In the rows, 128 means zero.
The rows of T fall into a few groups, and each row is roughly a mix of its group's hidden directions.
T (140 x 13):
[[147 184 103 128 138 150  93 130 111 174 184  91 124]
 [163  84 135 146 157  85 104 107 132  88  93 173 100]
 [120 142 164  98 110  75 146  92 179 101 138 114 172]
 [133 131 108 152 153 141  79 113  73 136 199 116 122]
 [121 167  85 135 186 155 125 127 113 134  63 128 155]
 [129 123 145 117 110 148 183 206  98 131 105 162 125]
 [161 174 113  74 166 109 109 160 124 129 113 169  92]
 [122 112 142 170 126  97 175 109 167 100  72 138 167]
 [ 99 169  72 108 163 111 138 120 136 108  83 174 105]
 [ 63  89 150 124  92 149 140 137 115 114  68 102 134]
 [108 146 151 103 125 143 148 208 122 154 161 148  87]
 [ 84 117 178 102 134 158 112 177 100 146 177 105 121]
 [164  99 132  94  92 125 146 161  69 100  92 164 121]
 [200 163 125 120 160  83 101  95 132 118 156 135 151]
 [219 104 153 137 167 114 100 123 123 123 116 142 146]
 [107 109 110 147 183 148  57  92 135 138 132 114  93]
 [170 171  89 122 157 127  75 118 118 155 169 127  91]
 [120 158  91 149 165 147  85 148  64 145 147 130  93]
 [147 102  94 191 136 105 107  71 158 119 137 142  96]
 [138  87 166  90  55 130 154 149 136 129 166 130 114]
 [195 107 134 116  98 117 126  76 128 115 149 110 183]
 [ 87  81 101 127 154 142 117 120 128 103  78 171  81]
 [127  80 211 111 108 134 146 174 129 125 126 119 148]
 [180 115 116 170 156 107 143 121 178 133 154 178  99]
 [ 79 195  80 119 143 124 110 117  99 133 170 118 121]
 [193 150 153 152 176 139 137 161 164 166 122 126 150]
 [113 142  55 147 115 144 102  66 147 141 119 107 101]
 [ 60 167  90 119 150 148 106 143  74 132 142 123 107]
 [172 115 158 148 104 144 135 189  61 145 140 124 128]
 [162 142  90 106 111 165 125 174  73 152 137 151  88]
 [166 125  73 131 132 142 113  58 181 140 123 124 129]
 [148  69 155 161 128  99 118 101 178 116 164 149  96]
 [181 154 137  75  92  70 106 117 105 103 133 132 126]
 [149 151  78 170 143 152 122 155  58 142 106 141 111]
 [146 126 201 116  92  75 150 145 146 113 157 115 152]
 [124 120 157 119 113 133 203 175 140 126 168 165 151]
 [162 154 172  99  92  97 173 163 131 127 167 133 161]
 [ 79 180 112 129 201 104 106 137 119 118 136 150 111]
 [147 166 128 109 116 150 175 198  83 147 126 142 148]
 [132 136 153 118 127 126 187 196 167 140 106 166 112]
 [119  75 132 134 134 115  94  49 165 102 137 116 137]
 [142 119  64 167 103 163 156 119 100 141 177 154 113]
 [120  96 181  97 123 161 120 196  89 141 140 128 111]
 [130 138 105 165 169 106 100  84 162 120  60 120 122]
 [111 142 111  80  82 110 145 116  66  88 113 130 161]
 [158 114 113 101  94 136 145  81 193 140 180 127 137]
 [190  87 163  94 140 122 104  93 168 122 155 129 149]
 [153 131  92  87 105 103 119 116 160 119  94 165  64]
 [143  52 161 103  94 145 155 138 169 122 127 155 110]
 [133 136  89 122 125 133  54  87  85 132 151  99  99]
 [116 141 191  75 133  92 134 148 106  98 148 125 176]
 [154 100  96 149 145 129 111  69 197 134 144 142 104]
 [160  68 125 141  80 134 150  97 186 132 146 140 106]
 [ 82 148 142 115 109 169 187 179 132 155 149 119 154]
 [126 192  74  79 120 152 114 105 143 159 148 104 129]
 [154  92 180 124 113  86 126  88 143  93 137 112 180]
 [157 172  85 139 116 145 189 157 160 162 136 156 122]
 [137 149 185 112 113  98 135 135 156 138 196  97 162]
 [155 169 122 119  86 115 116 124  65 127 103  82 168]
 [194 127 160 168 162 130 118 173 148 166 141 135 104]
 [129 124 110 127  95 124  62  76 108 128 105  72 112]
 [ 59 120 119 134 157 185 128 162  83 141 147 129 121]
 [165 167 130 117 167 163 145 178 120 162  84 124 161]
 [172 161 173 123 163 100 161 184 142 133 129 156 151]
 [130 149 120  79  55 112 114  98  97 120 151  89 142]
 [ 56 119 106  95 132 174 154 160 125 130  96 151 102]
 [120 150  94 120 138 158  74 139  59 143 100 105 102]
 [166 109 134 131  44 133 146 107 111 130 138  89 163]
 [158  95 123 155 120 100 101  91 169 117  64 130  91]
 [117 117 174 102 148 124 132 122 207 140 181 122 135]
 [141 172 130  90  91 119 114 116  89 134 179  85 167]
 [123 158 170  56 139  76 133 138 155 103 142 144 141]
 [113 113 147 115 101  95 143  71 178 104 171 115 165]
 [174  96 123 145 124 104 114 147  72 100 101 174  89]
 [151 109 184 177 106 114 157 157 112 132 182 117 156]
 [111  88 156  79  78 101 138 133  89  81 136 151 124]
 [115 192 123  91 141 123 137 140  79 118 106 111 187]
 [186 148 134  92  59 108 167 143 114 127 143 132 150]
 [123 155  56 197 142 141 123  92 115 141 128 121 121]
 [128 139 110 123 104 131  70  93 135 143  72  72 103]
 [137 155 180 145 157 114 117 143 173 159 187  98 141]
 [131 116 108 136 145 120  55  66  97 110 109  97 129]
 [ 64 101 129 145 104 167 110 111  84 127 131  77 149]
 [177 117 162 118 139 132 166 120 197 138 129 129 179]
 [ 74 163 124 124 180 132 125 182  86 126 129 154 104]
 [ 36 111 159 130 123 121 120 157 108 113 148 126  93]
 [146  97 106 166 169 167  69 113 124 155 136 121  86]
 [132 147 126 135  87 138 113 126 173 167  71  72 107]
 [138 106  67 186 127 164 106  97 105 142  95 121 105]
 [ 86 186 131 107 166  89 107 104 148 120 179 118 139]
 [ 94 125 124 152 102 116 204 130 180 121 158 156 136]
 [126  86 169 102 127 126  63 118  73 109 149 102 127]
 [174 123 137 124  55 122 136 165  88 141 160 127  96]
 [109  93 180  89  79 114 147 126 160 117 181 120 134]
 [ 85 141 122 114 183 154 135 187 123 139 127 170  90]
 [125 154 144  88  74 118  89 133  88 134 100  70 125]
 [117  70 141 121 142 180 134 165 155 147  96 154  84]
 [142  95 119 188 151 161 113  95 179 161 155 110 120]
 [ 56 149 132 134 108 137 159 166  69 116 116 116 148]
 [ 83 186 128 133 185 135  95 159  91 145 125 105 130]
 [172 136 139  46 124 152  84 121 134 151 133  99 135]
 [210 102 135 137 115 139 165 126 178 143 113 145 147]
 [141 186  81 142 152 143 148 162 151 163  85 144 101]
 [195  85  98 165 125 144 100  93 135 136  90 130 107]
 [162 103 192 127 151 106 141 129 192 129 158 132 154]
 [116  98 124 134 141 129 186 131 128 100 185 190 146]
 [167 122 128 137 117 117 192 111 192 126 148 156 163]
 [103  98 183 101 176 138 100 141 178 140 164 126 114]
 [175 106 112 146 143  88  88  77 155 108  90 142  99]
 [108  71 153 151 127 138 106 144 160 142 160 139  58]
 [ 82 123 115 173 114  94 156  78 184 106 116 126 135]
 [ 56 119 169  82 165 134 104 161 114 114 120 131 114]
 [112 119 200 109 129 106 137 178  82 103 121 123 160]
 [150  88 145 151 159 178  97 172 108 163 146 132  88]
 [180 127 146 131 120  90 140  81 177 112 108 115 179]
 [124 106 151 115 121 100 107  63 143  93  99  93 180]
 [121 101 103 183 148 121 110  70 185 130 142 131 100]
 [137 107 168 168 149  75  89 104 105  92  92 111 145]
 [190  99 103 131  70 109 146 115  94 103 110 160 117]
 [155 168 102  82  86 111  80 105  98 136 152  99 107]
 [182 170 125  87 122  83  92  93 138 118  98 107 143]
 [ 86 113 181  98 148 138 133 192  81 115 125 139 134]
 [140  51 129 126  93 158 146 130 167 133 118 156  84]
 [153 165  85 148 103 104 111  70 174 141 108  96 119]
 [139 137 148  98 135 157 183 194  98 133 131 157 164]
 [152 106  88 161 104 194 133 151  94 167 135 128  98]
 [112  73 149 192 124  94 138 104 127  95 167 150 120]
 [101 123 121 135 180 142  80  90 177 146 171 111 107]
 [140  71 173 145 182 119 118 135 175 118 120 162 109]
 [188 185 148 101 136  93 140 135 135 134 164 124 173]
 [175 121  85 113  56 136 165 107 108 119 104 137 143]
 [158  62 202 133 137 144 117 152 157 140 136 120 127]
 [ 84  82  85 138 104 172 127 105 156 137 112 134  77]
 [167 102 121 127 156 124  62  72 166 134 139 114 105]
 [159 107 157 153 115  92  87 105 142 118  58  96 119]
 [135 115 103 186 136 103 155  71 173 106 103 140 153]
 [184  79 114 177 140 130 106 101  87 115 160 148 125]
 [163  96 137  60  93 161 103 157 100 141 131 133  94]
 [122  57 144 174  87 117 162 116 135 103 154 154 116]
 [114 160  69  95 115 150 119  68 134 136 168 104 151]]

Each list below has two rows that fit no group; the rest each fit one group, if only roughly. Name those rows in the order they come.
- Q_828: [ 61 114 154 122 137  96  88  87 158 102 106  99 121]
- Q_642: [ 56 103 105 151 114 120 126  78 169 114 149 126  99]
- Q_278: [ 70  82 133 114 118 137 119 114  62  84 127 131 143]
- Q_868: [129 185  73 165 157 151 109 115 123 168 163 107 123]
- Q_705: [ 68 150 146 105 128 160 163 184 134 146  85 116 140]
- Q_258: [162 128 130 175 140 105 195 131 159 113 112 165 168]
- Q_555: [171 144  94  95 136 140 103 147  61 123  81 147 114]
- Q_183: [178  86 132 134 150 163 127 176 120 146 109 171  84]
- Q_64: [ 94 108 127  91  96 126  95 149  71 106  96 134  78]
- Q_867: [117  85 134 203 159 134 138  92 137 118 168 129 159]
 => Q_868, Q_555
- Q_850: [147 131 110 121 190 118  60  96 150 132 134 139  85]
- Q_544: [159 151  94 153 155 104  71  68 129 129 160 110 122]
- Q_803: [192 125 144 142 160 120 177 151 166 131 118 173 155]
- Q_589: [137 110 169 139 154 152 186 189 149 140 110 157 152]
- Q_129: [110 172  72 111 144 163 144 147 133 160 179 151 100]
- Q_507: [ 97 158 151 130 161 109 182 149 191 130 156 153 147]
- Q_268: [152 140 170 109 144  90 133 173  75 105 169 160 141]
- Q_24: [180 128 158 138 157  87  59 130  96 120 116 118 106]
- Q_185: [ 89  89  94 129 148 168 168  95 174 119 147 162 140]
- Q_884: [130 128 141 140 163 109 150  97 202 127 184 143 152]
- Q_584: [194 115  88 147  67 139 143 134 100 139 115 144  97]
- Q_317: [155  55 136 133  97 178 102 138  95 141 108 117 100]
 => Q_589, Q_884
- Q_449: [121 141 185 126 179 154 116 176 136 163 164 104 149]
- Q_853: [164 110 179 154 195 103 119 135 173 128 140 148 139]
- Q_723: [ 97 130 114 154  98 135 119 131  35 113 144 105 143]
- Q_838: [149  58 141 175 145 159  95  95 157 142 120 107 121]
- Q_408: [ 80 151 116  93  75 161 133 125  99 142 146  78 155]
- Q_885: [ 76 161 149 128 118  99 162 108 171 121 171 103 170]
- Q_277: [179 131 142 104 123  73 125 113  98  91 179 159 145]
- Q_622: [101 193 119 104  99 105 173 158 102 124 170 138 146]
- Q_8: [123 178 110 151 132  74 141  75 164 113 150 115 165]
- Q_105: [108  92 171 123 141 175 178 178 135 141 155 143 156]
 => Q_449, Q_105
- Q_778: [128  82 163  97 136 150 163 151 152 125 192 166 135]
- Q_223: [182  92 148 122 105 138  72 133  69 132 119 103 114]
- Q_203: [129 162 112  90 166 160 146 174 171 165 128 159  99]
- Q_77: [104  69 154 151 166 143  70 106 128 119  92 108 112]
- Q_903: [117  79 196 165 113 143 154 170 108 130 128 109 156]
- Q_524: [105 119 110 176 149 117  93  90  77 101  81 108 145]
- Q_567: [132 104 179 163 101 132 182 187 103 129 123 130 153]
- Q_212: [ 97 128 112 124 100 193 134 171 132 178 134 111  84]
- Q_688: [151 102  96 122 169 108  85  94 138 104 123 176  78]
- Q_750: [178 180  74  89 102 105 119 109  93 121 136 142 124]
- Q_184: [105 100 130 128  64 133 184 135  88  99 103 132 162]
- Q_283: [125  61 134 161 129 146 121 133 107 124 191 158  90]
- Q_168: [124 127 125 138  77 164 125 140  62 142 105  75 155]
 => Q_184, Q_168
- Q_748: [103  93 166 129  76 125 164 116 150 110  84  98 170]
- Q_147: [138 200  79 143 150 149 141 150  82 152 135 123 151]
- Q_226: [122 134 162  89 103 104 173 130 144  99  79 124 186]
- Q_201: [180 129 113 183 155  93 100  96 167 131 100 135 101]
- Q_996: [ 76  97 158  67 106 152 157 122 167 118 133 120 157]
- Q_703: [137 133 154 132 114 119 135 180  36 113 124 130 144]
- Q_290: [183  81 108 120 136 159  85  97 162 149 138 135  86]
- Q_729: [135 167 146  80  92 120 176 135 174 137 109 110 173]
- Q_910: [121 132  86 162 173 158  93  82  98 134 170 111 153]
- Q_323: [154 141 185 157 147 120 167 161 134 138 146 114 194]
- Q_545: [121 105 137 116 156 130 148 167 134 111  49 176 107]
- Q_361: [156  64 167 114  99 149 150 163  89 118 160 153 134]
- Q_877: [120 124 176 137 100 123 183 149 115 119 167 116 193]
 => Q_147, Q_361
- Q_557: [134  72 150 110 111  97 139 101 181  92  90 157 113]
- Q_875: [160 184 132 127 159 125  94 115 110 152 167  84 173]
- Q_126: [123 157  87 167  88  99 141  67 130 114 119  97 162]
- Q_938: [167 118 140 121  74  84 172 101 149 100 162 144 158]
- Q_956: [186 137 127 115 168  82 103  90 176 113 115 153 124]
- Q_315: [118 121 154 105 130 119 185 178 140 109  71 171 136]
- Q_409: [127 151  97 156  99 148 205 164 108 140 151 154 147]
- Q_914: [ 89 108 176 177 130 111 116 111 116 112 104  77 172]
- Q_917: [150  97  80 121  85 182 155 134 130 145  84 147 100]
- Q_908: [148 168 107 164 162 104  86 102  83 118  89 102 152]
- Q_671: [109 132 108 131  81  77 121  66 108  87 163 121 137]
- Q_371: [177 169 118 121 119 108  75  85 134 147 141  76 141]
- Q_57: [117 104  91 110 175 187 112 131 153 153 145 161  85]
 => Q_557, Q_908
- Q_860: [115  74 176 103 181 140 115 161 131 114 147 169 110]
- Q_333: [ 89 119  67 121 119 141 162 127 129 109  95 183  89]
- Q_410: [142 180 108 133 139  91 108 113  59 108 165 123 156]
- Q_478: [134 146 160 129 203 119 106 180  90 124 102 145 132]
- Q_720: [139 165 134 170 195  78  94 110 114 113 147 130 143]
- Q_266: [ 92 104 174 115 145 108 160 118 199 106 105 135 157]
- Q_932: [196 174 123 147 112 115 134 169  71 144 131 124 135]
- Q_550: [107  72 124 177 181 134 135  89 136  97 122 157 152]
- Q_415: [ 66 100 164  69  89 151 140 150 143 129 144 115 117]
- Q_130: [211 139 112 186 118 119 121 137 126 158 142 131 101]
 => Q_333, Q_410
- Q_690: [100 124 158 135  88 142 111 148  64 138 169  77 142]
- Q_19: [183 133 109  80 116 165 143 134 178 166 158 143 115]
- Q_572: [105  82 195 112 111 100  98 121 144 111 176 110 115]
- Q_738: [127 131 141 130 200 135  97 137 179 154 170 143  95]
- Q_272: [165 121 124 120 173 126  72  86 140 121  66 112 139]
- Q_275: [104 122  84 180 140 109 178 102 145  98 108 175 132]
- Q_464: [201 107 129  85 112  97 124  85 157 104 130 151 139]
- Q_69: [167  93 174 133 151 133 134 186  76 119 137 160 133]
- Q_912: [128  78 105 140 151 104  95  72 112  79 121 164 110]
- Q_3: [142  82 129 173 104 110  87  70 102 108 155 102 131]
 => Q_275, Q_464
- Q_540: [119 105 123 184 127 126 199 155 129 117 147 181 127]
- Q_135: [ 87 132  76 150  83 121 117  65 134 122 158 107 108]
- Q_114: [148 154 137  82 124 122 133 107 217 149 115 110 141]
- Q_797: [167 147 147  91 121 153 152 185  72 140 140 133 165]
- Q_702: [131 139  70 144 141 130 115 126  68 108  68 155 107]
- Q_712: [102  78  91 136 102 162 118 132 110 126 100 153  60]
- Q_260: [143 112 102 162 148 173 118 152  89 143  53 129 116]
- Q_635: [120  93 174  61  78 145 156 163 138 126 133 130 130]
- Q_318: [161 158 170  90 144 125 113 191  91 139  90 118 139]
- Q_273: [157 119 161 105  92  73  85 119  92  96  93 111 116]
- Q_948: [178  60 149 114 112 176 138 162 103 137 129 150 123]
- Q_602: [200 173 144 119 123  94 127 144 180 158 133 123 113]
- Q_610: [131 128  47 152 107 165 147 110 113 135  79 144 111]
- Q_548: [ 50  77 110 141 147 160 143 123 110 102 128 160 116]
 => Q_260, Q_948
- Q_598: [114 137 114 120  84 108 189  92 182 111 110 131 165]
- Q_988: [120 153 107  62  56 131 131 126 140 137  99 107 103]
- Q_142: [180 132 197 102 148 119 140 181 132 139 143 132 158]
- Q_178: [133 105 174  95 112  69 136 107 122  76 157 145 158]
- Q_96: [146 167 139 122 110 138 159 173 120 161 207 124 138]
- Q_213: [ 63 109 136 134 130  91  94  87  92  79 121 118 129]
- Q_789: [133  98 117 104 121 169  57 101 111 149 157  94  96]
- Q_930: [123 147  77 146 101 120 161  78 199 135 125 130 125]
- Q_391: [190 110 169 173 164  96 119 120 168 132 156 136 137]
- Q_869: [127 101  85 170 121 161 171 136 140 132  65 159 109]
- Q_708: [145 130 168 128 189 116 145 137 171 130 185 153 158]
- Q_435: [123 152 166 144 206 101 110 120 176 130 144 121 156]
- Q_354: [146  68 188  99 100 135 122 159 109 114  84 123 127]
- Q_590: [174 175  71 114 123 104 162 135 124 121 109 180 115]
- Q_878: [ 99 173  95 126 104 100 129  64 149 118 155  95 159]
 => Q_213, Q_708
